Each path below is one point turned by a fixed rotation once a step. After each direction that follows a path, write how fast that rotation turns it, in degrees per step (0 if it stays still).
Each turn is a multiple of 5 degrees from 10 to 175, or 0.
Each row of a path follows its step; steps can be skipped.
path 1
step 0: -198, -160, 183, -57, -106, 166, -359, 155, -53, 277, 275, 225, -321, -402, 84, -66, 46, 21, -185, -127, 154, -134, 207, 277, -84, 162, 218, -107
step 1: -117, 420, -42, -146, -12, -115, -18, 61, -104, -220, -50, -145, 43, -146, 80, -101, 251, -272, 278, -82, 52, -209, 163, -296, 11, 307, -4, 514
step 2: 122, 111, -106, -224, -27, 281, -397, 176, 156, 248, 150, 342, -203, 28, 448, 143, -267, 2, -175, 100, -62, 14, 50, -172, -258, -172, -17, 78
step 3: 108, -252, -67, -268, 5, -116, -101, 126, -156, 46, 26, -55, -167, -348, -43, -383, 250, -82, 411, -225, 46, -131, 147, 130, -247, 344, -166, 28
step 4: 74, 383, 40, -319, -201, 191, -79, 135, 235, -124, -3, 103, 77, 419, 58, -67, -41, -142, 212, 368, 10, 6, -43, -67, -255, 42, 267, 314
step 5: 319, -12, -68, -400, -162, 128, -199, 87, -296, 330, -33, 202, -242, -434, -39, -240, -57, 81, -103, -73, -7, 358, -82, 60, 47, -70, -131, -77
step 6: -209, 83, 200, -220, -145, -127, -6, 130, -116, 127, 62, -40, 137, 50, -73, -64, 322, -121, 183, 221, 303, -121, 384, 247, -137, 299, 392, 125
step 7: 157, 515, -15, -226, -102, 36, -299, 72, 17, -136, 77, 118, -180, -259, -112, -17, -112, -131, -407, 70, -133, 99, -145, -270, 77, 14, 117, 358
step 8: -88, -103, 12, -4, 4, 138, -189, 97, -371, 419, 63, 101, -146, -386, 311, 6, 19, 3, 131, -107, 385, -133, 391, 9, -171, -93, 115, 11
step 9: 49, 168, 19, -207, 36, -272, -187, 205, 284, -208, -10, 87, 23, -92, -72, 129, 235, -178, 70, 73, -238, -234, 179, -41, -237, 396, -86, 473
step 10: 52, 162, -155, -140, -166, 530, -189, 124, 61, 45, 148, 121, -429, -175, 276, -224, -278, 49, 151, -21, 121, -93, -218, -91, -193, -209, 87, 94
step 11: 131, -84, 111, -365, -38, -130, -109, 117, -141, 290, -263, 158, 175, -77, 145, -113, 303, -104, 476, -111, -44, 151, 291, 82, -59, 208, -269, 158
110, 83, -31, 30, 110, -82, -99, -68, -53, -77, -128, 145, -9, -40, -32, -43, 83, -71, 1, -82, -156, 35, -16, 69, 81, 61, -26, -25	175
59, -63, -75, 80, -171, 114, -73, -9, 32, -7, 86, 22, -11, -49, -20, 65, -106, -105, -151, 37, -103, 56, -69, 63, -39, 98, -45, -16	145
67, 125, 22, 8, -26, 137, 160, -78, -56, 69, -18, 133, 78, -30, 72, 33, -27, -36, -15, -73, -6, 94, 24, -144, -48, -109, -55, -10	125
-56, 85, 147, 5, -89, -40, 4, -88, -6, -245, 66, 44, 22, -21, 20, -70, -7, -37, 23, -3, 82, -55, -165, -15, -67, 12, -5, 5	125
-153, 81, 21, -39, -16, -49, -31, -22, -75, 47, 103, -34, 40, 29, 84, -27, 49, -56, -178, -59, 28, 54, 47, -64, 185, 95, 51, -59	55
67, 42, -7, 64, -121, -22, -1, 18, -79, -5, 40, -65, 118, 52, -49, 153, 74, -101, 191, -61, 70, -44, 88, 27, 39, 98, -46, -26	140
path 2
step 0: -60, 182, -86, 89, 55, -84, 472, -207, 140, -236, -78, 399, 77, 43, -16, -213, 119, 156, 182, 118, -225, -425, -65, 255, 80, -59, -37, -214
step 1: -403, -12, 90, 183, -2, -41, 392, 157, -281, -208, -3, 38, 31, -21, 23, 91, 98, 32, 224, 138, 206, -442, 33, 25, -399, -95, 196, 26
step 2: -314, 201, -26, 313, -275, 186, 157, -106, -35, -104, -515, -152, -125, -57, 69, 95, -19, -40, -25, 189, 83, -297, 215, 337, 61, 213, -26, 61
step 3: -136, 314, 158, -71, -68, -6, 287, -332, -210, -264, -173, 484, 60, 107, 149, 91, 152, 24, -54, 229, 95, -137, -143, 43, 128, 339, 8, -167
step 4: -158, -125, 258, -21, 58, 246, 334, -334, -334, -262, -131, -164, 203, 82, -37, 225, 2, -19, -92, 228, 277, -236, -106, -137, -122, -108, 246, 229
step 5: 121, -110, 32, 289, -364, 351, 19, -229, -406, -174, -529, 23, -42, 85, -59, -30, -50, 124, 120, 232, -18, 33, 22, 119, 173, -37, -121, 160
step 6: -39, -34, 14, -269, -171, 489, -27, 43, -242, -208, -115, 387, 73, 276, 183, 286, 116, 8, 178, 183, 79, 45, -177, -153, 24, 317, -48, -96
step 7: -50, -236, 48, -326, 55, 480, 26, -294, 137, -113, -236, -15, 250, 234, 24, -7, -244, -178, 61, 139, -12, -274, -75, -138, 9, -98, 48, 373
step 8: 237, -230, -174, 91, -221, 176, 106, -247, -232, 47, -220, 226, 140, 283, -66, -362, -15, 62, 423, 10, -99, -111, -36, -126, -84, -33, -330, 185
step 9: -45, -240, -96, -131, -125, 424, -9, 142, 88, -140, 112, 108, -138, 239, 163, 47, 245, 3, 470, 57, 265, -128, 237, -262, -241, 214, -67, 55
step 10: -130, -225, -25, -243, -105, 73, -58, -155, 342, -146, -258, 39, -98, 7, 136, -352, -203, -450, 145, 196, 38, -204, 210, -99, -20, 230, -96, 282
step 11: 79, -146, -149, 104, -78, -175, 304, -351, -8, 57, 130, 48, 155, 206, 29, -400, 160, -284, 258, 139, 108, -11, -142, -200, -82, 384, -293, -39
175, -10, -101, -11, -106, 28, -6, 21, 8, -4, 26, 45, 52, -103, 30, -12, -20, -8, -6, 97, 182, -185, -86, 64, 12, 47, 52, 40	0
22, 8, -20, -41, -79, -161, 25, 47, -228, -6, 68, 163, 73, -4, 48, -18, -70, -43, 55, -45, -73, 43, -18, -46, -67, 95, -6, -46	140
-115, -118, 22, -19, 62, 1, -28, 43, -63, -4, -49, -33, -70, -43, -20, -70, -210, -77, -153, -2, 43, -74, -43, -39, -136, -55, 26, 76	125
-120, 76, -89, -56, 84, -10, -136, 19, -66, 49, 39, -23, -53, 13, -2, 54, -106, -68, 102, 176, 49, -15, 37, 18, 155, 17, -65, -59	95
75, -48, 94, 39, -26, 20, 15, -53, -126, -92, 15, -88, -11, -19, -14, 46, -3, -26, -153, 104, 42, 188, -94, -13, 137, 50, 73, -29	40
-6, -70, 22, 72, 16, 77, -15, -104, 25, 47, 110, 120, -188, -5, 54, 51, -24, 53, -1, -50, -34, -96, -63, -106, 32, 33, 85, -165	125
path 3
step 0: -191, 276, -122, 264, 181, -124, -303, 132, 66, 90, -182, -36, -234, 247, -56, -270, -10, -183, -47, 5, -74, -250, 32, 68, 50, -237, -353, 45
step 1: -20, 43, 245, -252, -73, 257, -379, -98, 261, -182, -139, -341, 52, 23, -65, 35, -213, -149, -286, -78, -68, -206, -162, -20, 10, -217, -94, -75
step 2: -101, 18, 195, 20, 13, 480, 1, -246, -91, -26, -5, -213, -224, -327, 360, 258, 59, -37, 29, 26, -163, 68, -81, -291, -59, 29, 180, -57
step 3: 9, 215, 94, 313, 351, 119, 8, -25, -262, 250, -40, 320, -345, -166, 10, -94, 57, -176, 193, 48, -161, 10, -165, 40, 286, -17, 104, 149
step 4: -96, -63, 57, 231, 40, 152, -248, 30, 58, -1, -195, 306, -12, 81, -386, -327, -77, -194, -356, -108, -120, -46, 58, 189, 13, -344, 27, 114
step 5: -237, 140, 53, 198, -95, 145, -246, 62, 284, -94, -131, -326, -81, 210, -22, 58, -8, 3, -325, 63, -26, 56, 52, -391, -314, -188, 129, -60
step 6: 219, 204, 63, 9, 83, 205, -254, -114, 42, 155, -13, -214, -219, 67, 88, 176, -65, -90, 277, 6, -91, -183, -301, -506, 91, 121, -42, -52
step 7: -26, -108, 11, 71, -142, 432, -14, -115, -146, 93, 2, 238, -259, -304, -78, -98, 2, -185, 99, -80, -178, -459, -74, 122, 266, 19, -75, -89
step 8: -548, 203, 279, 149, 77, 212, 36, 156, -23, -51, 77, 158, -71, -118, -212, 28, 91, 8, -286, 118, -34, -136, 81, 150, 41, -258, 258, 116
step 9: -26, 165, 216, -86, 300, 146, -287, 82, 120, 194, -12, 108, -44, 183, -331, 118, -55, -27, -112, -35, -90, 351, -38, -351, -259, -64, 232, 82
step 10: 251, -131, -261, 212, -278, 141, -270, -26, 98, 207, -145, -50, -368, 48, -163, -77, 8, -260, 12, -108, -78, 42, -101, -297, -69, 240, 148, -176
step 11: -141, 63, -102, 435, -216, 115, -124, -21, -13, -21, 148, -119, -62, 36, -113, -27, 143, 88, 63, -19, 17, -597, -85, -96, 369, -26, 122, 25
-61, 29, 104, 55, 168, -104, -71, -21, 10, 58, 117, -4, 87, 12, 73, -66, -34, -91, 96, 19, -36, -83, 79, -62, -101, 132, 13, 60	120
64, 93, -80, -75, 195, 16, 7, 31, 33, 173, -106, 22, -84, 23, -50, 29, 44, 88, 110, 36, -13, 49, -9, -4, -10, 14, -149, -5	115
9, -58, 108, -18, -35, -125, -65, -7, 57, 43, 10, 102, -52, -104, 31, -36, 192, 45, -147, 13, 75, -53, -26, -74, 42, -4, -126, 71	95
-39, -28, -16, -99, -133, -5, 36, -130, -25, 194, -48, -6, -6, 31, 105, -22, -31, -83, 69, 37, 45, 104, -29, -152, 65, 14, 77, 61	95
